Each named move below is a turn or a mirror, shown by a few rows before and after it. Which moves, in which order, take the first row of each later pair to the second? The first pair is answered.
move j_776:
[-1, -6, 11, 6, -2, 5, 1, -12] => [0, -2, 13, 0, -2, 6, -9, -8]
[2, -12, -8, -14, -7, 0, 3, -1] => [2, -10, -9, -16, -6, 1, -1, 0]
[3, 3, -14, -12, -6, -7, -1, 11] => [0, -1, -15, -6, -8, -9, 9, 9]
move j_323:
[-1, -5, -11, -8, -10, 22, 0, -7] => [-1, -6, -10, -5, -12, 23, -1, -8]
[-14, -9, -1, -8, 5, 27, -1, -16] => [-9, -4, 0, -3, 4, 30, -9, -17]
[-4, -2, 20, -1, 19, 9, -9, 1] => [-1, 0, 18, -4, 19, 8, -13, 3]
move j_536:
[4, 2, 5, 2, 4, 1, -8, -7] => [5, 7, 3, 4, 2, 0, -9, -7]
[0, -2, -1, -11, -3, -10, -7, 8] => [-9, 8, -6, -1, -8, 7, 3, -1]
[10, 14, -10, 3, -11, -6, -3, 0] => [-5, -4, 3, 3, 7, 17, 8, -11]
[-6, 12, -9, 4, -9, 9, 6, -2] => [-3, -14, 8, -8, 11, 6, 1, 1]
move j_262:
[-4, 15, -5, 4, -4, 14, 0, -9] => [-3, 20, -5, 3, -3, 8, -1, -4]
[15, 11, -4, 10, -12, -3, -10, -10] => [15, 10, -5, 10, -12, -3, -10, -13]
[-10, -10, 10, -3, 24, -3, 15, 2] => [-9, -8, 10, -3, 24, -4, 14, 4]
move j_686:
[2, -3, 7, -4, 8, 7, -16, -3] => [4, -5, 11, 0, 9, 3, -13, -3]
[-2, -8, -2, -17, 2, 2, -8, 7] => [5, -10, 4, -10, 7, -8, -7, 7]
[10, -6, 4, 4, -6, 9, -18, -9] => [11, -7, 6, 6, -3, 6, -17, -11]
Pairs:
Each pair is 2 to 4 moves apart.
[2, 10, -11, -6, -13, -8, 0, 17] => [-3, 4, 8, -10, 7, 11, -16, 13] | j_686 then j_536 then j_776 then j_536
[-4, -9, 15, -4, 9, 9, -6, -6] => [5, 6, 8, -7, -1, -1, -20, 2] | j_536 then j_776 then j_536 then j_776
[-3, -7, 12, -4, 15, 2, -8, 2] => [5, -5, 1, 5, 2, -20, 5, 6] | j_536 then j_776 then j_536 then j_536
[-7, 0, -2, -9, -3, 23, -9, -3] => [-9, -16, 4, -6, 3, 16, 5, -5] | j_776 then j_536 then j_536 then j_536
[2, -10, 11, 6, 14, -16, 9, 10] => [6, 22, 0, 15, -6, -1, -12, 5] | j_323 then j_262 then j_776 then j_536
[10, 4, -2, -14, -1, -27, -8, 18] => [1, -18, -10, 9, -14, -3, 24, -14] | j_776 then j_262 then j_536 then j_536
